In the data rows, the value 128 means zero.
Some points, one per row:
[ 86 129 120 163 166 113 107  92 152 153 136 106 140 100 134 171  93 147
 102 134  86 127 164 209  90  68 219 162 115  81 106]
[202 113  94 149  86 176 139  83 121 105 187 153 108 183 116  69 123 163
 115 101 132  64  99  91 142 123  86 118 143 129 170]
[101 134 152 112 150 142 117 147  95 160 104 109 148 157 156 121 125 123
 132 210 156 124 175 108 120 124 140 183  91  96 144]
[177 178 110 109 165  82 190 187 121 102 100  92 178  91  91  76 141 192
 169 181  83 117 134  92 100 155 123 154  95 140 119]
[101 126 167 140 148 166 104 133  98 154 104 115 133 160 160 119 105 112
 132 204 168 126 152  93 123 122 127 174 118  92 135]
[ 51  94 187 172 173 174  61 107 180 132 113 142 128 104 159 136  54  67
 108 144 115 193 101 167 131  92 145 132 168 105  86]
[137 188 145 167 204 110 215 183  86  65  66  96 163  23 103 154 125 182
 202 114 122 134 118  56 126 156  86 135 152 131 105]
[ 89  89 163 139 120  95  75 131 214 128 166 128 140 116  97 120  97  93
  79 121  59 169 117 214 123 113 175 100 131 152  88]
[130 159 110 114  89 109 144  98 185  99  93 145 131 108 122 100 185 109
  95  92  95 146  74 117 196 138 154  64 156 173  76]
[132  86 136 116  44 173 124  90  98 195 182 131  84 179 130 131 132 111
 116 137 160  90 144 133 105 135  99 151 126 106 143]
[104 127 132 151 116  85 122 142 163 117 156  83 164  85  81 166 149 149
 133  99  85 100 158 190 103 130 182 114 113 121 111]
[161 123  64  91 117 107 127  68 129 159  86 183  92 110 127 151 146  96
 101  88 115 167  83 164 123 114 146 151 190 134 117]
[142 120  96  62  96  96 173 162 127 163 157 165 106 144 111 138 130 116
 117 104  96 160 140 155 103 143 107 111 105 167 130]
[ 99  74 183 127 131 102 176 200 177 127 215 122 121 181 123 136  94  89
 101 128 129 155 130 118 110 153 109 115  88 174 139]
[153 134 145 207 173 121 105  80 113  76  73 112 128  86 114 176 150 130
 128  86 192 114  76  84 173 116 134 140 210 123 120]
[163 101 155 157  75 145 101 173 120  78 171  88 149 141  75 114 147 147
 183 110 140  64 126  81 109 197  78  87 129 137 173]
[149  88 155 143 143 122 108 167  67 145 140 147 123 146  97 190  48 153
 169 123 129 144 158 111  61 138 110 122 122 136 144]
[107  74 159 134 141 137 117 166 123 144 132 124 136 121 114 166  79 103
 179 137 130 149 120 135  59 170  99 146 151 116 140]
[175 173 119 121 129 109 162 174  85 113  87  76 146  97 100 127 170 178
 224 151 170  88 125  70 100 180  69 133 107 126 133]
[129 136 149 111 122 197  82 158  98 129 108 115 163 140 144  78 136 110
 172 188 159 113 146  90 120 134  75 162 112  81 162]
[ 90 168 120 133 172 202 121 155  76 100 112 127 160 107 172  95 108 166
 173 153 121  93 190 113 131 117 106 139  99  60 176]
[145 110 139 123  60 184 118  65  78 189 150 137  88 185 138  92 141 125
 117 169 184  74 130 100 140 133  84 161 140 104 134]
[133 143 118 120 160 170 137 116  93 165 164 134 129 163 157  96  97 147
 111 175 148 101 182 140 112  63 114 191  82  75 154]
[146 115 105 120 105 137  91 121  90 157 117 169  93 125 103 166 108 116
 147 101 129 131 137 151  96 132 113 120 168 118 140]
[ 63 109 176 106 103 112 162 113 147 179 159  95 118 182 190 151 132 117
  74 163 149 165 154 125 146 112 177 124  47 153  93]
[128 165 110 101 179 103 166 164 117 126 101  94 192  87 112  96 131 190
 184 167 103 104 153 145 104 138 121 157  90 111 119]
[186 106  95 146  91 139 130  74 163 122 158 142 104 165 124 108 138 116
  86 112 113 112  76 110 125 118 153 137 157 133 141]
[103 128 132  98 125 161 105 120 111 158 112 115 134 125 166 110 140 106
 134 173 147 136 144 141 118 120 115 174 110  88 140]
[143  45 147 107  46 149  66 130  70 134 162 100 118 185 144 158 144 122
 160 123 168 105 141  98  85 203 109 126 108 128 218]
[146  59 195 165 147  76 147 163 153 107 211  91 111 163 103 150 133  90
  92 115 209 127  98 111 135 147  84 164 130 170 166]
[186 100 136 181 175 140  99 112 113  69 132 105 146 166 132 111 135 131
 115 141 188  89  97  62 142 122 131 185 156 108 198]
[129 181 124 153 146 126 136 150  98 109  74 110 114  80 122 188 153 137
 182  98 174 122 132  98 130 128 103 102 136 117 110]
[ 95 159 126 118 170 185 121 115 102 130 107 144 130 128 197  93 112 126
 119 163 146 143 152 117 161  84 117 151 104  88 141]
Here are 12 more points, each followed by its number:
[167 121 139 166 134 105 115 153 128 100 192  84 142 151  86 131 143 159
 123 122 162  62 156 125 119 115 124 146  98 121 172] 0
[176 175 102 115 112  86 124 175 108 109 120  79 167 104  61 124 189 184
 189 126 137  60 164 131 106 151 110 116  94 129 142] 1
[129  76 165 144 150 114 133 151 132  93 175  98 147 160 149 151 120 119
 106 115 154 146 122  95 124 133 138 143  97 144 176] 2
[171 111 165 131  72 105 127 167 110 118 182  80 110 145  80 117 181 133
 156 124 203  75 126 102 129 181  38 122 110 156 160] 3
[156 105  74  94 125 116 116  82 111 168 103 184  83 117 131 161 120  89
 108 101 123 170 101 173  99 112 135 166 186 121 139] 4
[126 164 123 153 106 115 122  91 176  94  78 141 120 107 114 117 170 115
 107  96 116 131  74 110 202 134 159  61 179 163  69] 5
[ 89 156 107 105 158 178 126 117 114 139 105 163 116 113 185 104 112 110
 115 140 119 158 149 139 150  92 117 138 126  96 131] 6
[ 81  78 191 123 134 120 153 182 162 146 182 130 117 156 133 136  86  83
 117 141 134 172 126 132 112 151  94 119 107 162 118] 7
[ 82  96 157 159 121 100  94 110 187 154 121  67 154  88 112 185 123 117
 136 135  89 147 118 191  70 128 209 142 131 107  83] 8
[114 144 132 146 137 175 112 152 103  99 120 102 167 110 133 120 129 159
 181 140 117  85 162 105 110 142 123 129 113  82 163] 9
[141 128 139 122 126 176 114 108  73 155 114 133 130 166 143  71 127 136
 133 198 167  90 144  91 140 126  95 184 131  90 155] 10
[149 117 166 120  93 125 121 169 128 106 157  86 140 130 105 105 174 114
 150 133 179 109 116  96 138 164  57 120 107 147 147] 11
Which two of these numbered points are nearest to each point below, ignoring the 3 directions in which the first points spread most? Their numbers follow each, nearest first.
[162 157  87  87 117  64 160 175 119 122 136  85 191 103  63 116 182 195
 176 128  92  67 172 162  94 159 142 129  84 133 140] > 1 0
[157 105  84  91 122 117 116 110  83 176 117 196  87 138 118 179  85 116
 120  97 103 170 138 164  84 111 133 136 158 131 135] > 4 6
[103 118 133  64  83 101 181 168 209 106 181 125 158 126 128  68 182  85
  82 104  79 163 102 149 174 154 112  86  90 186 112] > 11 3
[150 161  89  88 130  69 163 179 115 116 134  86 201  96  69 114 178 200
 176 130  91  62 181 166  98 156 144 131  83 126 142] > 1 0
[178 147 105 106  99  68 156 176 116 115 138  70 172 113  65 118 183 192
 184 134 119  65 151 128  90 178 116 128  88 142 141] > 1 3
[171 147 104 118  99  70 158 176 116 103 157  75 168 110  59 126 180 195
 169 113 111  55 163 136 101 171 127 115  86 143 153] > 1 0
[150  77 167 154 123 122 142 129 140 103 184 105 131 223 154 133 129 117
  76 136 176 122 114  55 148 127 156 138  91 155 173] > 2 0
[153  57 168 143 150 102 125 169 120  79 185  96 149 159 127 161 121 118
 119  99 166 144 116  88 110 151 116 146 108 154 202] > 2 7
[ 95 146 126 115 125 103 184 155  86 121 144  69 120  81 149 122 172 184
 168 139 142  86 166 137 125 186  96 147  87 120 160] > 3 11
[ 83 155 125  95 165 197 111 138  85 148 105 156 113 120 199  97 108 100
 134 168 151 156 165 134 140  96  80 164 109  77 153] > 6 10
[142 139 129 124 127 172 130  96  90 155 122 137 127 168 148  70 129 141
 117 189 158  90 139  96 149 110 108 177 125  94 140] > 10 6
[146 124 164 121  98 151 100 167 105 122 143  83 137 134 114  98 167 117
 171 161 198  92 133  95 125 160  43 141 106 117 159] > 11 3
[153 155 110  91 152  64 156 189 133 109 112  89 204  91  78  72 152 188
 161 177  70 107 151 146 103 159 137 153  88 142 131] > 1 3
[ 85 160 131 118 175 206 102 130  86 136  95 155 125 114 196  99 100 110
 140 167 150 148 161 121 148  89  93 156 118  70 150] > 6 10
[134 180 117 155 110 141 138  67 174 108  95 145 119 132 134  89 163 124
  83 117 123 113  83 105 214  97 160  83 164 147  65] > 5 10
[167 141 100  94 100  85 163 162 100 142 120 108 137 115  86 133 152 170
 178 133 112 106 140 126  83 174 110 125 108 146 129] > 1 3
[104 148 117 139 155 163 146 176 100  73 110  90 203  82 127 108 124 196
 216 133  80  72 165 102  98 180 126 117 111  85 165] > 9 8
[ 94  99 182 137 141 119 153 174 175  92 175 103 151 120 117 110 137  97
 123 111 148 137 108 129 155 154  84 114 124 157 130] > 11 7
[ 85 153 139 115 161 197 101 135  88 139 105 166  84 117 198 115 108  80
 120 150 175 169 152 121 158  90  65 150 127  91 148] > 6 10
[172 120 127 141  92 154 115 179 100  73 161 105 158 142  88  95 143 170
 193 113 125  56 139  75 111 192  78  89 119 131 190] > 9 1
[ 90 159 100 148 193 181 120 145 124  91  98 132 206 101 151 113  77 175
 171 140  51 105 176 135 102 102 189 130 111  59 148] > 9 6
[160 174 135 144  88  90 138 161  93  89 131  70 111  77  96 140 202 171
 155 108 150  85 152  99 147 166  94  97 104 152 142] > 3 1
[117 174 128 164 117 130 101  89 173  92  81 141 123 106 119 116 163 113
 102  93 127 123  91 116 208 111 155  63 173 151  74] > 5 10
[ 87 103 147 125 108  88 122 135 181 131 176 107 129 110 115 119 127 122
  86 125  66 143 141 201 125 136 167 116 106 147 113] > 3 9
[111 171 115 144 176 178 129 173  90  77 115 116 197  97 122 108 119 187
 201 121 107  64 185 113 120 131 115 118 110  72 168] > 9 0
[128 113 158 140 131 173 102 115 102 138 123 136 124 150 138  86 108 120
 128 175 154 115 124 100 139 130  96 159 146 106 142] > 10 6
[ 72 162 117 118 188 201 109 127  88 138 103 161 120 108 200 106  89 117
 125 157 130 150 180 140 142  77 110 158 117  67 150] > 6 10
[174  87  83  94 114 100 138 112 110 151 137 172  94 133 107 170 124  99
 121  78 129 152 102 153  89 140 112 152 176 141 159] > 4 6
[129 164 126 151 102 117 123  87 179  93  82 142 121 111 115 113 171 117
 106  93 115 130  73 110 200 134 157  61 176 165  69] > 5 10
[169  84  94  98 115  96 143 117 114 154 148 173  86 144 108 170 118  95
 110  83 134 154 106 149  96 138 112 147 169 151 154] > 4 6
[124  97 187 194 187 133 138 136 159  64 159  94 155 162 148 118 123 116
  94 134 182 116  96  64 172 122 134 152 134 133 158] > 2 0
[117 113 105  70  97 132 151 150 121 162 148 166 103 147 142 136 118 103
 122 114 102 166 142 149 104 140 109 115 109 143 140] > 6 7
[149  96 127 118  88 145 134  96  63 190 141 149 111 199 122 110 115 143
 109 188 144  76 163 104 112 151 141 184 140 108 161] > 10 9
[ 97  83 155 153 115 110 102 127 167 154 137  87 138 116 110 185 114 106
 137 131 105 142 122 169  65 141 183 143 135 113 111] > 8 9
[128 156  80 127 136 173 126 148  91  84 127 123 163 142 157  96 109 208
 177 130  67  70 179 103 106 148 158  99  80  90 190] > 9 1
[137 169 143 139 162 103 164 204 116  72 109  91 175  55  83 110 149 169
 179 132  99 113 142 101 129 165  96 121 121 138 128] > 11 3
[119 113 111  65 104 118 161 144 119 178 150 174  95 155 140 134 115  95
 102 122 116 177 141 153 117 128 105 125 109 155 126] > 6 7
[141 135  59  67  99 123 143  97 107 186  95 208  86 122 129 150 110 116
 121  96  76 173 123 170 101 119 142 114 158 138 107] > 4 6
[150 101 138 152 164 130 143 153 160  76 172 115 153 172 139 105 123 118
 103 126 138 116 109  84 137 125 138 146 114 133 181] > 2 0
[159  73 109 107  47 146  96 108  88 170 148 169  77 149  98 164 117 103
 145  90 125 125 122 140  80 170  97 112 176 131 157] > 4 9
[108  71 184 125 127 100 161 195 139 144 202 141 112 168 107 156  69 109
 121 120 125 161 142 127  95 154  95 104  98 178 129] > 7 2
[ 98  95 172 136 145 119 162 179 146 137 188 133 116 175 127 121  81 116
 120 149 139 137 142 122 118 146 100 120 101 155 135] > 7 2
[151  98 136 147 115 137 124  99  66 175 132 144 104 181 115 137  99 147
 122 170 158  85 152 102 108 144 135 175 154 112 152] > 10 9
[ 80 117 150 145 130 123 124 147 191 120 162 107 161 112 115 127 108 125
 121 122  71 132 140 177 113 120 172 102 111 123 100] > 9 11
[144 125 130 139 131 145 128 107 120 119 133 121 134 168 151 104 133 139
 109 150 149 109 123  92 147 115 141 147 115 121 146] > 10 6
[147 140  96 136 122 131 137 142 109  67 140 115 151 113 125 135 156 172
 151  71 111  88 141 112 135 144 136  94 118 125 177] > 9 6
[164 123 148 167 117  91 110 160 118 119 207  74 132 143  62 146 145 169
 131 119 170  49 178 147 108 118 111 140  88 125 160] > 0 1
[138 119  85  95 125 131 138 106 107 178 139 180  86 138 137 150  99 113
 106 114 112 153 142 169  95 100 127 154 139 117 139] > 4 6
[168  68 109 116  47 157  90 106  87 163 152 169  76 157  97 158 116 100
 143  91 130 115 118 130  78 171  96 121 185 123 171] > 4 9
[122 117 143 136 129 168  91 113 122 161 106 131 118 144 135 127 118  86
 135 168 161 128 121 121 113 118 118 169 152  90 127] > 10 6
[127 140 120 122 163 170 127 128  90 159 163 134 133 156 153 107  95 145
 114 173 152 103 187 145 109  63 113 190  81  72 160] > 0 10
[ 70 100 164 135  98 128  79  91 143 179 101  52 128  95 152 183 166  88
 143 163 161 140 125 173  93 139 165 180 129  82 103] > 8 3
[107 104 152 160 113 101  95 101 172 144 135  76 128  93 109 164 143 115
 120 130 123 128 114 183 101 126 169 148 142 114  97] > 8 9
[104 102 154 150 107 101 101 109 179 143 144  78 129  97 111 160 145 110
 117 128 120 136 114 183 103 128 164 140 130 122  96] > 8 3
[122 182 120 167 123 148 113  72 168 102  91 148 119 125 132 100 158 120
  87 112 132 112 101 113 213  85 157  84 161 131  75] > 5 10
[121 158 135 164 129 133 129  90 172 100 110 143 118 123 123 108 150 115
  92 103 134 123  92 114 204 104 145  83 164 152  78] > 5 10
[ 93 170 109  89 138  82 149 204  99  94 120 114 200  58  81 128 187 154
 132 111  55  97 220 177 144 156 166 131 108 116 161] > 1 9
[145 122 110 149 105 125 138 165 120  76 162  86 170 116  93 134 141 197
 187  92  84  58 149 116  89 181 143  90 106 120 174] > 9 1
